In the rows, zero is written as 128.
Each path is a new rotation, seen through one point. The rows after it are directions, each followed by how far the rotation turns it, in degrees a step (0 if it stays put).
Each turn is a multiple of 5 degrees from 10 to 175, or 0.
Each row of a path follows its step; steps can be skipped.

step 0: [125 125 126 137 138 127 127 130 128 134 115 125 124 131 126 136 121 130
 136 126 124 125 131 121 134 135 126 130 127 132 126 120 137 132 133 119
 122 134 132 122 122 128 128]
step 1: [124 126 123 128 126 128 135 126 130 124 134 129 126 124 129 128 125 139
 141 130 124 123 131 121 134 120 127 122 130 133 115 127 128 136 135 133
 122 127 133 137 125 134 124]
step 4: [124 123 130 136 139 124 133 133 127 119 127 131 120 129 124 128 121 134
 133 127 130 120 136 129 130 120 124 133 127 130 134 128 131 137 132 119
 128 138 129 128 136 132 123]
step 5: [117 117 122 119 116 128 131 133 124 123 132 127 120 128 124 128 128 133
 128 129 130 136 121 127 131 119 131 134 130 135 118 125 134 132 131 126
 131 134 129 128 127 127 123]
step 6: [119 120 119 130 131 130 114 134 129 131 123 135 124 124 128 127 126 129
 130 135 122 132 123 122 125 133 125 118 117 129 123 123 130 126 126 124
 137 133 128 127 124 124 134]
step 8: [125 130 124 134 130 130 133 125 129 131 132 137 117 124 126 129 120 129
 124 131 132 131 136 124 136 128 123 137 126 132 121 128 136 138 133 133
 121 128 137 127 130 138 126]
step 9: [126 114 125 125 122 130 125 122 125 126 118 137 131 135 125 126 127 125
 132 128 128 125 125 123 132 123 117 128 133 129 114 131 132 129 137 129
 130 130 133 129 119 122 130]
step 13: [130 115 127 136 125 129 120 131 124 128 126 134 126 130 129 132 136 131
 142 132 117 129 129 126 126 123 124 123 131 138 121 120 133 130 126 122
 132 131 131 127 133 123 125]
step 14: [124 127 128 129 126 129 121 130 137 128 135 129 118 117 122 130 121 140
 128 128 117 133 125 123 126 135 120 130 130 124 123 131 124 136 132 130
 134 131 130 134 135 129 128]
step 15: [116 120 131 129 127 131 125 129 134 130 125 136 124 120 124 124 127 122
 124 121 135 122 136 121 136 129 126 138 119 125 127 125 131 132 137 132
 128 134 132 125 127 124 132]
step 17: [123 126 126 126 131 124 134 133 125 125 128 136 124 133 130 135 119 128
 132 135 112 133 127 115 130 123 121 127 132 139 127 129 132 129 134 122
 131 130 123 134 129 129 131]
Speeds:
[127 125 131 126 125 129 131 128 128 127 128 126 129 127 128 129 131 129
 128 127 127 125 127 127 130 128 130 129 132 127 126 126 129 126 129 129
 129 126 128 127 127 126 129]  170
[128 128 128 129 128 129 130 122 127 129 129 127 126 130 126 129 129 131
 131 126 128 130 126 129 128 127 126 128 127 129 127 127 127 127 129 127
 130 131 126 130 126 127 128]  85
[127 130 128 129 126 125 130 127 126 126 128 127 127 125 127 129 128 129
 127 127 126 127 126 126 129 126 129 130 126 129 127 131 124 129 127 129
 126 129 129 128 132 130 129]  110

step 0: [123 128 125 134 141 130 121 130 116 127 129 135 125 128 138 130 128 128
 115 128 126 123 125 128 134 124 135 125 131 130 123 126 131 129 126 132
 122 119 129 126 124 118 119]
step 1: [125 128 131 131 131 130 125 129 127 132 130 125 114 122 130 125 134 121
 136 132 131 129 121 124 115 139 128 124 121 136 129 123 132 130 125 123
 138 136 126 134 127 134 129]
step 2: [133 125 128 138 122 131 125 123 135 135 123 134 131 133 132 126 136 131
 130 132 125 121 135 137 134 128 130 127 122 122 135 121 123 119 116 128
 123 123 131 123 125 126 126]
step 4: [126 127 131 128 126 128 125 129 129 131 132 130 118 128 132 131 130 133
 133 131 119 122 127 128 111 133 125 134 136 122 131 117 131 125 130 125
 126 132 123 126 140 129 118]
step 5: [134 133 128 127 130 125 131 132 124 131 122 121 131 129 127 129 130 120
 141 133 127 130 141 134 134 131 132 133 124 127 127 130 127 115 122 126
 131 116 131 130 129 135 135]
step 8: [131 124 138 137 126 134 132 122 136 129 116 128 128 124 129 132 124 123
 126 132 124 135 137 138 128 129 132 129 126 133 138 136 128 125 123 125
 134 129 126 122 135 137 126]
step 9: [126 124 127 126 135 124 132 133 118 123 127 126 134 142 124 115 131 130
 129 131 134 128 131 128 133 118 129 117 133 126 129 124 127 135 124 133
 123 131 134 121 125 131 122]
step 11: [127 123 137 137 118 123 131 129 120 129 122 133 139 132 120 128 122 130
 137 127 129 127 138 132 128 134 128 138 123 131 129 124 125 128 130 120
 132 127 132 130 128 131 120]
step 13: [134 133 133 132 131 114 133 130 122 123 127 134 122 126 126 133 124 140
 127 128 121 122 123 130 120 132 130 129 132 135 124 123 134 137 128 136
 128 130 125 134 124 121 129]
step 16: [120 126 127 127 134 125 127 128 124 121 131 128 122 129 130 138 138 140
 130 125 117 138 121 116 128 133 133 122 132 124 131 128 128 134 126 126
 129 127 131 135 121 128 126]
step 17: [126 123 128 135 120 126 125 130 125 135 120 129 124 128 130 122 124 123
 126 120 131 128 131 126 120 141 135 131 123 138 133 129 128 116 128 127
 124 121 121 127 133 122 120]
Speeds:
[127 127 128 126 131 126 127 128 126 130 126 125 126 127 126 127 128 129
 127 130 126 128 129 128 128 127 130 127 129 132 130 128 130 128 127 130
 127 127 128 128 133 127 127]  85
[126 130 128 127 130 129 129 130 127 124 128 127 130 127 130 125 128 129
 127 126 126 126 127 129 132 129 127 125 131 127 128 127 126 129 127 127
 129 130 128 127 129 125 130]  115

step 0: [136 130 129 126 132 124 125 121 123 127 136 126 126 134 132 124 126 131
 128 120 129 121 125 121 120 128 136 127 121 122 126 136 136 135 122 120
 138 120 121 128 131 130 125]
step 1: [133 131 135 144 138 117 125 129 129 131 127 126 133 124 127 127 123 125
 122 126 128 127 125 134 137 128 122 125 128 125 134 125 130 130 136 125
 124 124 123 123 139 125 121]
step 2: [123 131 121 124 130 130 131 122 118 131 120 141 123 120 128 136 130 134
 126 128 134 131 130 132 133 122 134 125 122 119 126 127 125 128 125 124
 126 124 135 122 135 130 120]
step 4: [123 130 135 140 136 119 129 129 134 137 133 133 134 122 130 124 116 129
 123 129 129 124 130 136 134 128 121 124 127 126 129 129 133 132 133 137
 129 126 127 125 137 123 121]
step 5: [131 131 123 127 132 130 130 122 122 135 125 138 131 124 125 136 125 136
 131 124 139 131 133 133 136 128 137 131 120 119 125 126 127 128 119 128
 125 128 135 125 129 138 125]
step 8: [131 127 127 128 133 125 126 125 126 134 124 132 129 125 125 136 127 141
 122 126 135 133 131 134 135 125 136 128 126 124 127 116 124 128 118 123
 123 133 127 132 127 143 124]
step 9: [120 117 129 127 128 132 129 125 123 122 138 122 119 137 127 125 120 129
 120 128 132 126 136 129 128 122 124 121 125 124 133 127 127 127 125 127
 137 123 132 120 123 132 120]
step 13: [132 127 125 131 133 122 131 121 138 131 138 132 124 126 136 121 132 131
 128 126 131 122 120 130 124 129 131 131 126 138 121 119 127 123 129 129
 129 117 121 130 133 131 120]
step 14: [125 129 134 136 126 122 124 119 126 124 122 124 125 128 124 131 123 139
 119 134 126 124 126 133 129 127 135 130 128 121 131 120 137 130 122 126
 125 138 121 130 136 135 125]
step 16: [126 127 120 126 128 123 127 125 135 129 138 131 123 121 131 120 135 132
 121 130 128 126 122 131 123 125 132 128 127 131 118 125 132 120 130 133
 135 115 127 123 139 132 126]
step 17: [128 133 129 133 125 119 126 118 126 126 121 125 134 132 123 124 119 137
 122 134 130 123 127 129 128 132 131 130 123 119 127 131 142 129 121 128
 131 133 122 136 136 128 126]
Speeds:
[125 128 132 128 128 128 129 127 130 130 127 129 129 127 129 128 130 127
 127 130 127 130 131 129 126 125 127 123 129 127 127 126 128 126 125 129
 131 128 129 128 128 128 131]  60
[128 128 128 125 128 130 130 128 125 127 126 131 126 129 125 126 129 128
 128 126 129 124 131 125 128 128 128 128 130 128 130 128 125 129 127 129
 129 128 127 125 128 130 129]  115
[127 127 130 128 127 126 131 125 129 125 126 125 125 130 128 126 131 128
 127 128 127 129 125 126 127 129 130 129 129 126 126 127 129 126 128 128
 126 127 126 127 131 127 128]  20
